In the rows, zero is written as 100.
A: 3 groups of rows, each row roughly a mix of its group's hidden directions:
A (102 x 10):
[[78, 88, 105, 96, 69, 145, 78, 113, 88, 87],
[117, 57, 103, 83, 114, 112, 71, 101, 68, 95],
[99, 141, 88, 120, 97, 81, 130, 77, 107, 123],
[100, 143, 93, 106, 77, 132, 76, 121, 98, 87],
[66, 96, 130, 108, 108, 83, 71, 127, 115, 80],
[74, 95, 111, 135, 111, 88, 80, 144, 98, 91],
[77, 93, 133, 119, 120, 116, 94, 140, 113, 85],
[93, 117, 90, 75, 108, 85, 105, 90, 120, 154],
[120, 55, 110, 106, 96, 145, 95, 99, 105, 107],
[68, 66, 94, 124, 113, 132, 110, 123, 102, 104],
[112, 105, 125, 115, 84, 74, 138, 129, 120, 91],
[64, 92, 132, 112, 114, 92, 80, 132, 113, 81],
[140, 110, 77, 91, 95, 116, 130, 74, 84, 115],
[80, 129, 102, 124, 93, 92, 137, 108, 110, 134],
[94, 126, 103, 124, 80, 107, 106, 115, 70, 58],
[73, 74, 109, 123, 106, 132, 79, 124, 115, 82],
[113, 84, 50, 87, 87, 120, 78, 84, 91, 114],
[110, 129, 114, 120, 81, 79, 142, 98, 116, 117],
[100, 102, 77, 84, 116, 134, 80, 138, 118, 119],
[130, 105, 69, 73, 81, 110, 100, 61, 102, 108],
[79, 131, 73, 77, 121, 76, 93, 126, 112, 113],
[71, 77, 72, 125, 120, 103, 97, 134, 85, 106],
[121, 70, 98, 81, 109, 113, 60, 94, 91, 68],
[68, 67, 112, 111, 106, 139, 93, 112, 120, 88],
[109, 129, 96, 128, 87, 88, 117, 85, 96, 55],
[103, 108, 144, 74, 98, 113, 77, 95, 128, 79],
[107, 90, 61, 86, 73, 89, 82, 75, 90, 130],
[129, 89, 86, 82, 114, 52, 112, 91, 117, 113],
[116, 120, 118, 128, 73, 90, 132, 100, 114, 70],
[96, 99, 132, 119, 103, 80, 125, 56, 83, 95],
[69, 80, 108, 133, 107, 111, 77, 137, 104, 91],
[151, 95, 109, 118, 128, 90, 121, 89, 111, 109],
[127, 119, 110, 66, 90, 91, 120, 58, 100, 104],
[116, 120, 90, 75, 77, 61, 95, 66, 99, 110],
[70, 105, 123, 116, 73, 118, 96, 98, 70, 68],
[90, 81, 58, 121, 113, 103, 115, 118, 72, 122],
[129, 100, 115, 133, 104, 72, 128, 81, 86, 79],
[118, 108, 116, 119, 57, 115, 98, 77, 83, 73],
[67, 131, 87, 81, 105, 121, 75, 131, 106, 109],
[130, 78, 123, 128, 101, 83, 123, 68, 94, 91],
[85, 145, 86, 117, 96, 92, 122, 80, 114, 128],
[137, 60, 90, 100, 109, 76, 109, 88, 122, 115],
[124, 92, 97, 84, 106, 103, 60, 103, 104, 54],
[100, 114, 122, 132, 77, 93, 144, 111, 119, 103],
[104, 62, 100, 80, 119, 115, 67, 112, 70, 110],
[109, 57, 112, 79, 105, 108, 74, 126, 98, 74],
[124, 113, 76, 74, 84, 79, 111, 70, 91, 129],
[131, 86, 102, 102, 89, 54, 121, 78, 93, 83],
[105, 93, 63, 84, 75, 80, 78, 80, 89, 131],
[116, 110, 122, 71, 107, 128, 120, 75, 125, 77],
[134, 97, 109, 127, 92, 92, 131, 85, 76, 71],
[145, 98, 104, 130, 92, 97, 128, 81, 86, 80],
[141, 113, 101, 74, 115, 75, 73, 115, 93, 117],
[126, 117, 103, 54, 87, 90, 89, 66, 105, 103],
[67, 108, 78, 65, 90, 115, 73, 119, 111, 116],
[90, 120, 97, 127, 83, 100, 139, 62, 110, 110],
[93, 82, 48, 122, 98, 98, 114, 101, 77, 121],
[77, 90, 107, 104, 74, 146, 81, 117, 85, 83],
[97, 62, 103, 83, 111, 119, 65, 122, 81, 80],
[79, 107, 97, 135, 85, 118, 132, 65, 113, 101],
[69, 69, 104, 118, 106, 135, 85, 120, 118, 86],
[86, 104, 97, 99, 62, 131, 83, 121, 80, 69],
[109, 90, 68, 66, 101, 93, 82, 110, 131, 129],
[123, 121, 108, 62, 79, 79, 89, 66, 107, 107],
[81, 72, 91, 87, 121, 132, 85, 123, 118, 128],
[87, 126, 82, 77, 110, 88, 98, 86, 117, 147],
[92, 77, 85, 72, 121, 114, 56, 105, 81, 93],
[107, 123, 115, 107, 88, 86, 128, 111, 122, 145],
[71, 113, 112, 116, 87, 147, 93, 110, 78, 84],
[129, 50, 97, 96, 104, 74, 107, 88, 118, 112],
[67, 75, 99, 125, 112, 123, 82, 132, 111, 84],
[98, 124, 120, 106, 86, 43, 88, 104, 94, 108],
[92, 73, 62, 129, 106, 134, 97, 109, 88, 90],
[84, 69, 68, 127, 108, 135, 98, 106, 95, 82],
[115, 124, 124, 118, 75, 80, 140, 111, 114, 103],
[115, 66, 98, 80, 107, 121, 61, 89, 89, 75],
[122, 130, 115, 77, 82, 72, 77, 78, 114, 85],
[136, 87, 115, 121, 136, 83, 121, 85, 113, 114],
[91, 80, 81, 70, 118, 116, 57, 90, 81, 92],
[111, 131, 109, 122, 79, 87, 139, 80, 115, 116],
[78, 120, 113, 103, 63, 102, 104, 77, 69, 73],
[113, 132, 128, 76, 87, 61, 101, 86, 114, 108],
[117, 89, 53, 82, 83, 112, 89, 70, 92, 113],
[100, 59, 110, 81, 105, 116, 72, 125, 94, 71],
[118, 86, 92, 80, 108, 108, 58, 93, 101, 59],
[85, 78, 120, 121, 91, 122, 126, 108, 101, 143],
[126, 104, 89, 91, 132, 58, 111, 99, 122, 120],
[106, 73, 86, 91, 129, 129, 92, 129, 120, 125],
[98, 142, 92, 116, 94, 86, 127, 77, 109, 132],
[105, 116, 120, 126, 80, 82, 144, 114, 121, 100],
[101, 52, 114, 92, 103, 121, 78, 122, 94, 75],
[83, 78, 74, 146, 103, 119, 96, 124, 91, 91],
[97, 127, 147, 104, 106, 63, 107, 118, 103, 99],
[86, 90, 85, 75, 123, 105, 80, 101, 107, 150],
[129, 113, 108, 135, 101, 66, 121, 92, 90, 74],
[95, 93, 114, 99, 100, 57, 128, 62, 84, 95],
[58, 109, 82, 74, 83, 126, 76, 109, 105, 115],
[118, 88, 93, 104, 120, 142, 84, 124, 124, 123],
[104, 135, 106, 109, 86, 82, 131, 94, 128, 132],
[117, 81, 131, 95, 92, 86, 110, 149, 117, 96],
[134, 106, 66, 87, 84, 108, 115, 63, 88, 111],
[78, 131, 78, 89, 96, 134, 82, 134, 99, 100]]
one row of each group, then the others: which group is each in?
[111, 74, 85, 93, 137, 103, 95, 122, 129, 130] => <129>
[90, 71, 54, 111, 110, 135, 106, 97, 93, 92] => <53>
[76, 110, 112, 132, 79, 104, 141, 108, 122, 90] => <38>

[91, 102, 78, 70, 106, 108, 66, 76, 74, 73] => <38>
[131, 118, 97, 68, 92, 97, 126, 62, 99, 110] => <53>
[120, 131, 83, 111, 95, 73, 94, 135, 99, 71] => <129>
[84, 101, 134, 122, 122, 115, 103, 133, 113, 72] => <53>
[74, 94, 135, 120, 116, 110, 91, 139, 115, 86] => <53>
[68, 91, 118, 132, 112, 88, 82, 138, 98, 86] => <53>
[93, 99, 140, 99, 121, 134, 109, 121, 124, 82] => <53>
[97, 71, 84, 80, 114, 123, 73, 63, 93, 117] => <38>
[57, 107, 77, 73, 72, 114, 78, 107, 100, 107] => <129>
[87, 133, 77, 115, 97, 90, 122, 56, 87, 100] => <38>
[80, 86, 101, 97, 73, 146, 78, 121, 89, 85] => <129>
